In the data rows, the value 128 means zero.
Here are some rows, each followed by its group. Groups can overlap.
[134 125 128 139 136 146 147 151 160 174 181 193 191 186 181 146 144 126 112 102  84  95  83  87  89  94  90  93  83  93 100 103] A
[128 167 171 129 144 120 108 126 118 110 111 101 125 117 113 150 123 139 156 142 168 148 170 162 173 183 159 184 161 163 164 159] B
[140 143 119 138 137 155 173 149 164 156 141 130 130  90 127  85 109  95  80 112  97  99 129 105  88  88  89 105 110  78  88  75] C
[133 134 107 123 132 144 163 146 159 152 145 128 118  92 121  78 110  99  79 115 101 105 133 110  94  82  97 100 103  80  88  83] C
[136 134 132 162 172 195 200 200 206 190 179 168 154 142 161 126 136 121 107 120  95  99  95  94  89  84  94  85  90  85  97  91] D
[135 114 129 148 129 136 129 119 111 122 127 142 137 162 149 143 140 143 148 137 141 152 123 144 129 127 115  93  77 109 103 114] E
[130 121  91 113 110 130 149 128 140 142 135 130 118 101 131  85 120 113  94 131 112 110 124  98  84  72  93  97 101  77  86  79] C
[141 168 178 130 153 123 105 124 131 116 115  97 121 117  99 133 116 118 138 123 164 136 166 152 182 182 156 182 175 166 173 166] D
[114  91 102 129 132 132 137 103 107  85  91 102  94 119 115 116 142 143 163 139 137 133 125 132 106 106 121 101 108 115 111 120] F
[ 94 144 126  96 125 111 128 143 148 147 142 133 155 127 122 149 111 111 111  96 111  88 113 104 124 137 110 140 141 126 120 117] A
[138 129 130 146 140 153 158 161 170 178 182 186 180 172 170 137 135 123 107 108  90  96  87  87  91  92  90  91  83  93  99  97] A
[124 117 114 134 136 161 159 161 173 172 170 165 160 155 174 159 166 156 148 163 128 125 122 104 102  94  90  95  92  90  96  93] C
[127 104 123 141 129 134 122 111 110 113 119 140 136 164 151 155 147 148 152 134 138 156 124 158 133 133 128 105 102 112  95 121] E
[145 183 189 145 171 145 138 128 120  86  89  76 105  80 105 120 143 135 156 147 175 151 169 142 158 164 127 158 145 137 141 134] B
[137 119 132 147 129 137 129 123 119 132 131 142 131 144 124 121 118 126 136 123 131 141 115 145 138 137 130 106  90 113 108 118] E
[102 123 143 119 135 124 115 139 127 120 115 109 114 126  84 132  97 116 144 124 165 161 163 179 194 201 183 184 174 195 191 204] D
[118 101 112 138 133 131 131  99 100  86  91 109 108 131 133 128 131 144 152 127 123 132 107 123  98 102 112  92 103 117 105 121] F
[118 157 171 145 154 137 123 132 127 125 119 105 130 123  95 135 100 118 136 118 150 136 155 152 174 185 171 184 173 175 180 173] D
[146 188 189 144 169 137 115 127 112  92  92  79 101  87  88 126 110 122 141 140 165 144 175 156 176 175 157 178 166 153 162 154] A
[135 124 129 146 143 159 161 159 166 163 161 163 158 158 174 159 171 159 134 134 104 104  92  88  90  89  89  91  82  87  97  98] B
[141 125 115 134 112 102  92  74  76 111 129 137 124 116 126  97 110 104  95 124 115 134 139 141 140 134 165 157 165 138 136 114] G
[120 149 163 136 145 116 102 107 100 103 110 113 140 148 131 166 134 140 142 114 136 121 127 132 153 168 158 176 173 182 191 191] B
[135  75  79  95  71  95  83  87  99 120 111 124 104 116 115 119 145 162 186 203 190 207 167 186 165 145 157 127 120 132 125 123] G
[121  93  75  89  76  94 114 121 136 163 160 149 117 117 124 108 128 127 122 134 114 122 105 101 100  95 110 110 129 130 137 123] G
[126  89  81  94  66  83  85  94 102 138 149 168 145 167 162 143 147 135 124 121 110 131 109 128 134 123 142 125 141 156 160 150] G
[112 153 150 119 139 130 127 149 149 133 119 113 123 107  92 134  94 104 117 101 138 121 138 143 170 179 160 174 156 147 131 138] A
[125 172 155 148 171 153 157 150 140 127 113 100 110  84  87 111  92  97  99  89 112  89 113 113 119 131 107 129 130 124 120 118] A
[128 111  91 110 106 123 138 116 118 119 118 123 120 119 152 119 143 132 115 143 123 130 132 109  91  81  95  93 100  83  84  84] C
[124 104  88 109 103 121 137 122 122 124 121 124 115 119 152 123 152 146 132 156 136 145 141 123 104  88  98  89  96  86  86  88] C
[113 147 158 137 151 129 117 126 120 117 122 119 141 142 120 151 119 124 133 108 138 121 133 142 162 175 163 186 181 186 205 183] D
[126  77  84 106  73  87  96 106 106 118 106 127  86 110 105 109 128 155 176 203 200 226 198 202 178 155 177 131 127 138 122 133] G
[132 126 101 117 118 134 151 133 149 145 142 129 120  98 129  86 113  96  73 105  87  98 124 111 102  95 108 111 113  79  86  81] C
[137 156 165 166 184 155 154 135 122  98  94  86  98  94  94  98  94 100  99  92 107 105 132 121 126 140 150 164 166 154 156 160] D
[133 176 173 123 164 133 141 138 143 112 102 104 130  83 101 124 120 138 141 142 126 109 123  96 101 104  95 120 141 112 117 115] A
[136 132 139 147 143 159 154 154 156 167 167 173 176 178 183 161 157 130 111 114  95  97  81  87  91  91  85  93  81  92  98  98] A
[131 114 126 141 127 136 134 134 130 143 144 152 141 152 130 125 125 132 144 141 151 156 131 149 134 129 118  98  82 111 107 117] E
[131 106  86 111  95 116 133 120 134 142 136 143 128 132 156 124 148 151 134 158 126 131 118 101  89  79  94  86  99  85  83  88] C
[128 110  92 109 101 132 146 131 138 148 137 138 131 130 145 116 140 119 104 127 121 138 138 126 108  94  97  87  98  86  88  93] G
[121  93  74  94  86 105 127 130 143 161 153 143 111 104 110  88 105 104 102 126 118 133 127 128 121 109 123 121 134 132 143 134] G
[127 143 155 143 145 130 114 116  96  95  92  99 114 134 131 175 142 160 161 138 152 134 133 131 142 161 158 168 159 186 188 189] A
[131 154 166 171 185 156 153 132 117  97  93  88  99  95  93 101  94 103 101  91 110 107 130 125 130 145 155 165 166 158 154 159] D
[123  87  95  94  74  89  85  98  91 121 114 125  92 113 111  92 130 138 157 169 166 179 140 159 152 140 161 139 144 145 120 118] G
[128  79  79  89  63  78  79  94  93 123 125 135  92 119 111 100 131 149 176 207 209 233 202 217 196 165 175 124 123 138 122 125] G
[128 125 124 142 137 137 141 142 142 156 168 174 177 171 167 151 146 138 127 131 112 124  99 103 102 104  94  96  80  97 103 115] E
[124 154 167 142 159 135 125 133 129 126 126 122 141 135 112 143 109 119 125 106 131 117 129 132 155 170 162 183 182 182 194 189] B
[106 103 114 128 119 122 133 113  99  82  79  92  77 103  86  87  96 107 113  92 119 127 107 142 128 131 153 133 144 145 138 140] F
[144 180 181 144 166 144 141 148 142 119 118 108 137 125 136 166 153 159 166 158 157 117 139 109 120 131 100 135 134 131 136 138] B
[136 127 132 140 131 141 137 135 138 152 164 175 184 193 193 175 167 148 128 121 104 103  85  90  93  96  89  92  78  93 102 101] E
[142 126 133 142 124 136 136 134 125 139 158 163 170 185 185 163 159 140 135 127 112 110  98  94  98  98  88  90  82  96 105  98] E
[126  78  83  95  69  80  81  96  98 116 117 133  96 116 105 108 138 156 184 214 212 228 202 212 188 157 168 118 121 135 117 128] G
[121  94  88  99  86 108 107 112 114 121 128 133 121 134 145 130 156 148 142 159 140 153 144 155 148 140 162 139 148 126 116 112] C
[129  80  84  98  70  88  87  97  95 119 123 132  97 119 103  97 108 117 131 148 144 181 155 190 192 180 210 167 169 162 142 133] G
[122 101 134 136 120 119 101  92  84  78  84  96  74 116  73 106  87 102 123  86 112 134 105 150 151 150 142 123 132 170 174 194] F
[142 131 133 145 131 141 135 136 139 142 146 166 175 190 200 177 168 147 128 117  94  95  86  93  90  98  88  88  83  90 103 100] A
[100 143 138 102 127 118 119 146 145 135 132 124 142 123 102 146 105 108 123 100 125 108 118 129 163 182 167 183 174 157 142 140] A
[134 131 125 140 134 140 142 145 157 169 172 187 184 187 179 155 145 129 108 110  95 103  78  95  90  92  89  92  75  91 101  95] E
[126  86  79 100  75  89  93 102 104 125 129 146 129 155 154 143 149 135 122 117 101 126 100 120 127 123 148 136 156 165 169 151] G
[121  94  85  97  88 107 111 109 112 119 122 128 115 129 137 125 147 144 144 165 151 171 175 181 168 148 161 128 124 110 101 103] C
[171 192 175 150 160 125 123 113 108  95  87  82  99  76  82 104  87  92  94  89 102  96 125 120 131 139 131 151 153 131 119 119] B
[120  98  89 100  90 107 109 109 113 116 123 128 118 131 145 135 158 153 147 166 146 156 156 160 155 142 160 141 145 127 121 116] C
[124  99  83 109 102 126 144 129 133 135 131 139 126 132 159 131 161 159 144 161 126 125 112  99  86  77  95  85  94  87  84  87] C
[123 108 115 128 114 112 113  93  99  85  90 102  95 127 118 125 138 144 152 135 131 141 118 133 101 110 120 103 104 118 109 123] F
[132  77  79  94  62  77  71  84  89 118 124 139 103 125 113 105 127 144 173 203 204 238 215 229 202 166 178 124 120 132 113 122] G
[110 130 126 129 151 131 151 155 158 139 130 116 115 105  93 106  92 103 106  90 110 107 123 114 127 139 144 167 162 165 159 161] D
[127 125 115 124 138 167 176 183 202 199 196 195 177 181 183 149 159 147 113 127 100 100  97  86  86  82  96  85  86  90  88  89] C
[117 110 104 109 113 142 156 156 176 172 181 173 171 153 174 138 149 141 132 149 119 124 127 119 116 111 111 107 117  94  97  99] C
[124 176 162 137 164 138 144 143 141 118 110  93 121  86 115 140 136 133 140 126 130  92 114  85  93 102  88 129 139 117 114 107] A
[152 173 178 178 186 154 139 116 108  93  90  86  93  86  96  97  94  98  92  89 111 104 132 123 132 139 149 169 164 159 157 163] D
[134 127 129 137 132 148 150 152 161 171 176 183 185 190 193 166 161 141 117 117  97  98  85  89  88  93  89  91  80  94  98 101] A
[122  93  88  96  86 102 107 109 112 120 124 136 124 143 153 143 161 156 152 159 135 146 131 131 128 118 140 129 146 133 130 124] C
[104 113 134 109 122 100  93 114 110 117 123 125 133 152 116 149 120 123 151 119 154 162 171 184 198 196 183 182 168 191 184 195] D
[118 113 110 122 125 152 167 179 194 191 191 186 183 173 189 160 172 156 138 148 112 112 111  97  91  87  89  92  92  87  94  91] C
[163 191 173 151 160 131 132 121 116 101  93  86 102  75  85 105  88  95  96  93 111 104 137 119 123 124 103 128 136 124 115 112] B
[134 127 106 126 126 145 166 153 163 157 145 127 112  86 119  76 105  94  70 102  82  95 122 110 103  97 116 114 119  82  88  80] C
[127 104 118 132 120 116 117 110 117  99 100 125 125 142 130 129 134 138 141 123 118 125 103 106  90  96 115  98  99 118 114 122] F
[134 159 169 166 181 157 151 126 119  96  89  86  98  96  92 102  92  97 101  94 107 107 132 127 129 143 147 167 160 154 152 153] D
[126 107 124 147 127 134 122 116  97 102 108 114 117 157 147 154 155 148 153 138 132 139 111 137 129 132 134 113 106 130 122 122] E
[120 112 102 110 110 136 147 161 178 184 187 181 178 164 177 149 163 152 136 154 127 127 132 115 108  98 101  97  97  89  94  92] C
[134 101 133 143 120 135 112 116  98 108 117 136 125 163 149 137 150 139 150 137 136 149 117 148 141 139 141 104  95 120 115 118] E
[131 103  86 108  97 117 132 115 120 123 119 121 114 129 168 155 192 186 160 162 119 119 106  93  86  78  93  85  96  85  86  89] C
[129  77  79  96  62  82  77  92  90 120 122 135  96 119 106 101 126 145 173 209 212 244 213 228 195 158 165 114 108 125 107 118] G
[121  83  87  98  83  91  97 101  99 118 121 121  97 118 124 129 154 155 153 154 134 144 118 131 137 124 130 111 127 149 156 151] G
[105 132 128 112 124  93  95  93  95  99 105 118 142 146 134 143 119 116 111  95 117 100 128 116 132 148 149 163 162 158 160 164] D
[128 103 123 142 121 124 113 100  86  90  95 111 104 138 116 122 113 114 123 104 117 134  99 142 138 147 160 139 140 156 153 156] E
[127 116 104 131 117 117 106  87  92 122 132 133 120 110 115  92  98  98  91 113 109 121 125 133 135 127 151 145 157 145 158 136] G
[137 110 135 146 129 135 133 107  79  92 101 106 107 133 128 151 178 185 186 154 143 137 122 136 124 125 124 112  95 110 106 124] E
[134 123 122 142 142 170 179 186 197 202 205 205 198 184 187 143 146 126  98 112  86  93  92  87  84  83  90  90  85  90  95  94] D
[125 101  82 108  99 121 139 124 121 124 117 127 116 123 163 144 182 182 158 165 121 119 105  94  87  77  94  85  96  83  85  86] C
[143 128 111 124 140 151 169 161 165 144 152 133 118  81 116  80 110  89  66 108  93  92 112 102 102  93 109 126 112  76  89  86] C
[128 105 124 143 126 130 127 124 122 134 131 142 128 144 121 117 111 121 133 124 136 150 125 161 146 148 147 115 103 124 118 125] E
Which 3 groups are nearest to each row below, nearest first, going by the distance to the centre of the group?
[141 160 175 174 183 146 140 122 111  96  96  93 103 101  97 105  97 101 103  90 109 105 129 122 128 144 152 164 163 157 153 158] ~ D B A
Which 3 other groups have their centres nearest to the centre of group E, nearest first?
A C F
Which 3 groups are nearest to each row below, nearest first, going by the distance to the group's nearest row?
[141 120 133 142 128 137 130 123 118 132 132 143 140 159 137 130 133 136 151 148 148 152 121 132 122 122 107  97  78 106 108 114] ~ E F C
[129 160 174 126 148 113 112 122 103 106 105  95 127 129 111 148 117 126 133 128 180 133 171 152 176 187 165 192 180 164 178 169] ~ D B A
[128  76  78  96  66  86  83  95  99 120 121 130  92 119 110 110 140 163 187 210 195 214 175 192 177 153 167 120 120 135 119 128] ~ G C E
Which 3 other groups have their centres nearest to the centre of group G, nearest first?
F E C
Group D spreads out most along one direction. Which 3 other groups' directions of most spread are closest to that one, closest first?
B A E
Which 4 groups are nearest to each row below, nearest first, going by the distance to the group's nearest row?
[107 139 131 114 127  98  97 112 122 119 131 126 142 124 107 109  93  97  96  93 124 108 129 123 130 152 161 177 168 164 159 164] ~ D A G B
[129 117 118 143 121 126 131 121 115 128 129 136 128 133 123 114 119 125 140 130 135 146 111 154 136 143 135 110  95 122 112 119] ~ E F C G
[134 111 128 147 128 134 129 123 113 127 132 146 135 155 132 131 129 136 144 131 134 145 115 145 132 133 130 104  89 113 107 118] ~ E F G C
[137 106  84 113  99 108 130 138 134 143 144 149 132 156 188 185 202 167 135 128  87  89  90  96  80  79 100  85  91  87  85  89] ~ C A E B
[132 111 134 144 131 140 121 136 116 131 150 158 152 159 152 151 137 145 140 135 131 129 113 135 126 121 101  90  76 102 104 109] ~ E F G C
[130 153 161 167 185 155 153 134 117  99  95  87  98  98  89 102  92 101 102  91 109 107 134 122 133 141 151 162 164 152 151 154] ~ D B A F
[116  92  74  90  73  95 107 118 141 164 166 143 116 110 119 108 126 130 123 136 123 125 103 108 103  97 112 115 132 130 135 117] ~ G C F A
[131 125 103 120 125 140 153 146 155 152 146 130 113  94 128  85 110  95  75 101  83  90 127 111 103  96 115 115 126  85  91  78] ~ C G A E
[136 119 122 133 126 143 141 147 133 157 151 155 156 168 155 157 144 152 152 151 146 152 124 127 111 115 113  83  88 103  97 116] ~ E C B G
[ 98 138 134  98 125 110 112 148 153 142 147 141 162 152 128 159 133 133 130 121 137 119 152 137 158 162 139 161 174 149 137 136] ~ A D B C
[131  74  78  87  62  83  77 100  94 122 125 130 105 118 111 109 137 164 189 219 217 242 201 213 189 156 164 119 109 129 117 126] ~ G C E D
Which 4 groups are nearest to each row below, nearest first, going by the average distance to the group's rows?
[153 183 174 151 161 134 141 131 128 108  99  86 106  75  84 102  85  96  91  91 106  95 132 119 123 128  98 130 140 125 119 116] ~ B F D A
Which 3 other groups have their centres nearest to the centre of group F, nearest first?
E B A
Which 4 groups are nearest to each row below, nearest first, going by the distance to the centre of the group?
[119  89  84  99  70  98  88  85 100 121 123 137 107 138 144 146 157 147 139 129 125 127 101 124 133 125 143 123 147 159 162 144] ~ G F E C
[136 178 176 135 169 150 140 157 152 133 123 110 139 124 134 175 152 157 160 155 148 119 139 108 124 127 103 139 133 132 137 135] ~ B A D E
[ 88 139 125  80 106  88 100 126 138 137 149 139 184 177 180 214 195 197 205 182 180 147 149 127 129 125  99 121 137 126 116 135] ~ E C A G
[121 157 171 134 145 121 107 123 118 115 118 108 133 128 112 144 116 128 137 128 156 138 160 154 176 185 168 184 172 175 177 171] ~ D B A G
[146 135 137 157 157 176 184 182 185 180 169 161 148 138 153 125 140 129 115 126  97 102  97  90  88  89  88  92  85  88  95  94] ~ C A E B
[129  78  81  97  64  83  83  98  96 121 123 132  95 122 118 120 150 176 198 224 214 234 199 210 185 151 162 115 112 127 110 120] ~ G F E C
Which 3 groups are nearest to each row below, nearest first, going by the average distance to the group's rows?
[151 141 113 125 127 147 166 144 167 149 147 131 120  84 116  74 104  95  71 106  87  93 116 108  98 102 111 112 113  89  90  77] ~ C A E
[106 115 136 114 124 105 100 123 111 120 117 123 126 143 103 135 110 117 135 112 142 147 149 173 191 206 194 187 180 196 185 201] ~ D B G
[125 177 164 137 164 142 142 139 139 113 104  86 112  79  89 112 107 118 127 134 145 118 144 102 106 110  90 125 139 116 115 110] ~ B F A
[124  87  80  92  71  84  88  92  97 124 130 139 123 149 146 150 160 148 146 145 125 137 112 131 129 123 138 126 142 153 155 144] ~ G F E
[131 122  95 119 118 139 163 142 155 148 142 129 118  93 127  83 113 101  86 124 109 114 132 106  88  78  93  99 105  77  82  78] ~ C E F
